Small tables with named rows and columns. After each table, cells are looked up by row and column.

puv =
	mik	zaziza	feduf	sefe	fevazi	kuf	retu	puz
guded	-0.69	0.23	0.54	-0.30	-0.10	0.13	0.75	0.45
nidu	0.33	-0.07	-0.03	0.51	0.74	0.54	0.00	0.20
nud	0.01	-0.29	-0.35	0.56	0.52	0.40	0.18	0.45

What is the zaziza of nidu in puv? -0.07
What is the zaziza of nud in puv? -0.29
What is the mik of nud in puv? 0.01
What is the zaziza of guded in puv? 0.23
What is the kuf of nidu in puv? 0.54
What is the sefe of nidu in puv? 0.51
What is the feduf of nud in puv? -0.35
What is the kuf of guded in puv? 0.13
What is the fevazi of nud in puv? 0.52
What is the puz of guded in puv? 0.45
What is the retu of nidu in puv? 0.00
What is the retu of nud in puv? 0.18
What is the sefe of guded in puv? -0.30
What is the fevazi of nidu in puv? 0.74
What is the feduf of guded in puv? 0.54
What is the sefe of nud in puv? 0.56
What is the feduf of nidu in puv? -0.03
What is the mik of nidu in puv? 0.33
Row with the largest sefe: nud

boto.tsv
	zepu	zemale	ropi	bok	tizufo	nam	mubodud	nizul	latazak
samon	-360	-688	244	121	-232	645	460	-423	262
vafab	890	725	226	668	377	230	532	-34	-711
gutak	-431	-15	-212	-322	680	402	-698	600	110
bil	167	32	786	-468	-291	-124	-333	624	-439
zipu	-498	-444	703	681	-357	-614	713	-471	143
gidit	240	-455	-341	746	248	262	-238	-475	404
mutu	649	-727	77	-486	109	-91	553	-486	-192
zif	-51	32	104	-62	-578	631	142	-109	383
dit	-298	929	300	665	-439	367	913	-62	122
gapir	-278	58	710	-394	647	-731	534	626	290
sokaban	537	-711	279	-510	-294	-531	-62	758	-450
baror	-672	-728	-468	577	-691	513	-668	-561	388
mas	658	-167	524	-338	-16	-167	-570	413	-334

What is the zemale of zif in boto? 32
What is the zemale of mutu in boto? -727
What is the nam of vafab in boto? 230
What is the nizul of baror in boto? -561
What is the tizufo of gutak in boto? 680
What is the ropi of mutu in boto? 77
What is the tizufo of vafab in boto? 377
What is the ropi of gidit in boto? -341
What is the bok of vafab in boto? 668
What is the bok of sokaban in boto? -510
What is the nizul of zif in boto? -109
Which row has the largest tizufo? gutak

dig
           ped  dunul    sed    nen  gevis  numegi  zaligi
deruro   -12.2   43.1  -45.8  -37.3   23.5   -82.1   -78.0
niz       -7.9   39.0  -62.3  -42.1   25.6   -84.8   -78.2
ragulik   17.6  -49.1  -24.7   -0.8  -50.3    24.8    -9.0
tenenus  -27.7   -7.9   24.0   -6.5  -10.3   -30.4     8.2
giluti   -60.6   20.1   36.9  -21.6   16.7   -67.0    27.2
tokoza    43.4  -63.2  -63.7   -0.9  -64.7    44.0   -35.4
pimul    -43.7   52.5  -19.4  -40.8   44.4   -98.5   -45.5
lam      -36.5   23.0    7.4  -18.0   13.5   -51.9   -22.9
fov      -52.7   -7.0   40.7   -8.0    1.0   -43.3    49.8
zil      -63.8   42.9   38.0  -19.7   25.5   -68.6    -7.9
lav        2.6   19.5  -54.6  -29.7    3.4   -52.8   -86.0
zetut    -58.8   39.5   15.4  -37.6   34.1   -87.5    -5.5
kobuzug  -27.9  -45.5   54.6   14.2  -39.3    11.8    63.0

What is the sed of lav in dig?
-54.6
What is the ped of ragulik in dig?
17.6
What is the numegi of zetut in dig?
-87.5
What is the zaligi of tenenus in dig?
8.2
What is the gevis of ragulik in dig?
-50.3
What is the ped of tokoza in dig?
43.4
What is the nen of pimul in dig?
-40.8
What is the sed of fov in dig?
40.7
What is the dunul of lav in dig?
19.5
What is the gevis of niz in dig?
25.6
Which row has the largest zaligi? kobuzug

rur.csv
,tilu,mis,sop,tekab,bage,buvo,sos
fumigam,216,166,55,160,202,92,24
bisomu,175,144,14,181,152,147,63
zed,241,158,44,165,201,120,31
fipe,192,165,27,183,176,109,32

sos of bisomu: 63
tilu of zed: 241
mis of bisomu: 144
tilu of bisomu: 175
tekab of fipe: 183
tekab of bisomu: 181
sop of fipe: 27
sop of zed: 44
tilu of fumigam: 216
sos of zed: 31
sos of fipe: 32
mis of zed: 158
mis of fipe: 165
tilu of fipe: 192
tekab of zed: 165
buvo of fumigam: 92
mis of fumigam: 166
bage of fumigam: 202
bage of fipe: 176

rudaf:
|  | rarakem | zoz | rorano | bas | fev | zetipep |
|---|---|---|---|---|---|---|
| dumus | 46139 | -23252 | -26210 | -12660 | -14479 | 38419 |
| kisen | 38718 | -24405 | -20401 | -12569 | -20912 | 40050 |
| sar | 2966 | 46103 | 29012 | 16680 | 53779 | -35305 |
| ridudu | 34339 | -23444 | -18075 | -9791 | -23902 | 48159 |
| res | 45024 | -33977 | -20877 | -26517 | -1714 | 29638 |
| tir | 54409 | 15850 | -23456 | -36072 | 74825 | -46834 |
| riboze | 52373 | 12918 | -32312 | -39752 | 71388 | -48891 |
| bep | 43677 | -32076 | -24771 | -17505 | -14473 | 35474 |
| rokud | 26059 | -30574 | -2581 | -17837 | -19740 | 39936 |
| pival | -18382 | 47127 | 45337 | 36061 | 28199 | -17026 |
| nal | -60929 | 38669 | 75736 | 85216 | -38604 | 48566 |
| leza | -14993 | 43672 | 41633 | 32352 | 40380 | -22844 |
| bemibi | -14341 | 52138 | 44952 | 36977 | 45637 | -28997 |

tir, zetipep -> -46834
bep, rorano -> -24771
leza, zoz -> 43672
tir, bas -> -36072
pival, bas -> 36061
tir, zoz -> 15850
nal, fev -> -38604
riboze, zoz -> 12918
dumus, fev -> -14479
rokud, zoz -> -30574
tir, fev -> 74825
leza, zetipep -> -22844
sar, zoz -> 46103
bemibi, zoz -> 52138
kisen, fev -> -20912
ridudu, zoz -> -23444
leza, fev -> 40380
kisen, zetipep -> 40050
kisen, rorano -> -20401
res, rarakem -> 45024
Which row has the largest fev? tir

